The rows below fall into families. The same turns and mirrors carry the whole set onto itself and the rows of a family onto each other. For each named row, which other rows are in its family? Write them in the order they are listed.
These 32 rows form 4 families of 8 rows each.
q755: [ 14 -10  -2  29 -14   4  -7 -21   5  -4  24  10   3 -28  22 -14  10  -6
  -8   7  -9  -7   8  14  19  20]
q343: [ 12 -25 -14   0 -10   5 -17 -11  -6  10   7  -7  22 -30  -4  -8  -3  -1
 -18   2   9  -2  19   5 -18 -12]
q207: [ 16   2 -26  20   6  11 -39 -14   1  -7  -2  -3  16 -40  -2 -22  -7   6
 -14 -16   4   6   5   3   5  -5]
q567: [ 24 -19 -35  21   6  -8  -6 -24 -13  -9  -4 -16  10 -36   6 -28 -23   3
 -14  12  -2  -3   3  20   6  -9]
q791: [ -3 -20 -20  -9  -7   0 -15  -5  -3   2   0   0  28 -20  -5  -7 -23  -9
 -13  -8  11   0  22  18  -9  -8]
q119: [ 19 -11  -2  20 -20   7 -10 -19   8  -9  17   9   6 -15  14 -31  12 -12
  -2  19  -3 -10  13  13  15  18]
q713: [ 37 -30 -31  19   7  -2  -9 -15   1  -7  -3 -12   3 -33  -2 -21 -19  -5
 -22  12   6  -4   3  24   2 -10]
q243: [ 10 -20 -12  25  -4   1  -2  -7  16   4  -3  10  19 -19  23 -29 -18 -27
 -13  -6 -25  -8   6  14  15  13]
q9: [ 14 -21 -39  15 -18   8  -8 -10 -14  -7  -3   1   9 -31 -15 -23   7 -12
  -5  -7  -3  11  10  17  20 -15]
q982: [  9 -16  -4  21  -6   0  -1  -4  11   7  16  -2  24 -20  24 -13 -14 -10
  -2  -9 -25  -1  13  28  21  11]
q19: [ 30   4   1  10  -2  -1  -7  13   7  -9  -6  11   0 -20  14 -11 -12  -9
   2   9   4   5  19   3  15  12]
q855: [ 13 -17   8  14  -5  -6 -11  -2   3 -17   9  14  20 -29  21  -8 -14   6
  12  -3  10 -12  -2  29  24  -5]
q935: [  1 -12 -14  -7 -17  -1  -8 -15   1  -1   4  -8  19 -32   8 -16 -22  -1
 -11 -16   7   3  11   6 -19 -12]
q845: [  7 -16 -24  -4  -9 -11 -14 -18  -9   4   9  -3  24 -31  -5 -12 -10   5
  -6  -5   3  -2  26   5 -10 -15]
q910: [ 19 -30 -31  13 -14  11 -11  -4  -6   0  -1  -1  13 -29 -22 -14  -1 -20
 -14   2   6   1   0  22  18 -17]
q661: [ 23   6  -1  13   6 -15  -6   1   9 -14  -3  15  -7 -28  13 -10 -12   9
  -7   1  -1   0   8   9   3  16]
q205: [ 14 -12 -10  19   1  -1  -5   1  15   4   6   1  31  -6  23 -24 -15 -16
  -3   7 -21   5   8  21  21   8]
q820: [ 12 -23   6   8 -11  -7 -16   9  -4 -19   6  27  28 -23   2 -20 -13   0
   7  -1  13 -11  -6  13  12   9]
q277: [  9 -18   7  12 -13  -6 -24   1   2 -19   9  18  22 -10  18 -19 -18  -3
   6   6  11 -12   6  19  22 -10]
q633: [ 24  -3 -22  12  -1  14 -38 -13   2 -10  -5  15   2 -36   7 -21  -8   0
 -26  -5  10  -2   2   3  -8   0]
q381: [ 12 -26  -6  24 -20   9  -4 -29   0   3  12   9   6 -11  19 -25  -2 -21
  -5   3   6  -4  11  13  12  24]
q260: [ 29  -2   6  16  -3  -7   3   8  14 -13  -4  18   7 -23   5 -18 -20   1
   0  -2  13  14   8   9   0  10]
q875: [  5 -13 -10  22   2   3  -4 -12  18   1  -1   4  19 -25  29 -32 -19  -9
  -8  -4 -18   9  -2  27  29   5]
q373: [ 19 -27 -36  13 -20   5  -4   2  -5   8  -6   5   6 -28 -16 -28  10 -10
 -16   7   1  11  11  14  11   4]
q35: [  3 -13   3   1 -15  -4 -18   1  -7  -7  16  22  22 -14   3 -15 -16   4
   7 -14   7  -3   2  26  23   0]
q985: [ 20 -27 -22  22   3 -10 -18 -23   0  -5  -2  -8  18 -34   4 -39 -23 -10
 -15  13   3   3  -7  36   2  -8]
q629: [ 18 -19 -36  20 -20  -6  -3  -1  -3   3   2   4  -3 -32 -18 -32   0 -14
 -11 -10  -6   2  -8  16  15  -8]
q259: [ 18 -13 -16  15   9  16 -36  -5   7  -6   2  -4  22 -42   1 -22  -7  -6
 -30 -10   5   5   6   7  -3 -10]
q420: [ 18 -31 -33  19   9 -15  -5 -20  -8  -1   8 -13   3 -30  -2 -31 -20  -6
  -4   3  10   2  -7  28   8   3]
q927: [  7 -11 -26   4   1  14 -30  -7  -3 -12   2   4  14 -42  12 -20  -5   1
 -19 -17  11   5  -3  -8   0   6]
q81: [ 14 -20  -8   9 -32  -5   1 -21  -6  -1   7   5   4 -22  17 -21  11  -8
  -6   8  -4  -6  12  14  18  25]
q888: [ 30   2   0  13 -11  -7   6  12   5 -10   1  13   5 -32  15  -1  -5   1
  -2  -4   6   2  13  11  23  10]

Same family as q277: q207, q567, q119, q9, q19, q845, q205
Same family as q713: q755, q343, q982, q855, q910, q259, q888
Same family as q927: q243, q935, q820, q381, q260, q629, q420

The rows below fall into families. The same turns and mirrors carry the whole set onto itself and the rows of a family onto each other. For each named row, which other rows are in its family? Write them in the order they are listed.
These 15 rows form 3 families of 5 rows each.
q200: [-20  -7  -9  -2   4  -8  13  10 -27  -4  12]
q533: [  2 -11 -10  -7  10   2  15  -2 -17  13   4]
q120: [ -7  -4  -1  -2   1  -8  10  17 -28 -12  28]
q345: [  5  -8   2 -10  -3  -4   6  -5  -6  14  13]
q736: [-10  -8  -2  16 -22 -14  -3   0 -26 -21  19]
q273: [ 34 -12  -9   4   1   7   8  -9 -20   4  13]
q191: [ 21 -16 -18  10   0   6   9 -16 -21   6  -2]
q559: [ 15 -13  -8  23 -24  -7  -6 -17 -23 -15  10]
q424: [-16  -5   4  -5  -9 -13   5   7 -16  -4  20]
q566: [ 24 -13  -5   7 -12   0   0 -20 -10   6   6]
q52: [-13 -11 -15  19 -10  -9   6   3 -37 -21  10]
q511: [ 29 -13 -12  21 -12   1   2  -8 -32 -17  16]
q350: [  4  -8  -8  18 -12  -7   3   7 -38 -27  25]
q664: [ 12  -6  -1 -11   9   1  13   7 -17   7  20]
q313: [ 12 -16 -20  26 -12  -1   3 -13 -34 -15   1]

Same family as q52: q200, q533, q191, q313
Same family as q350: q120, q273, q511, q664

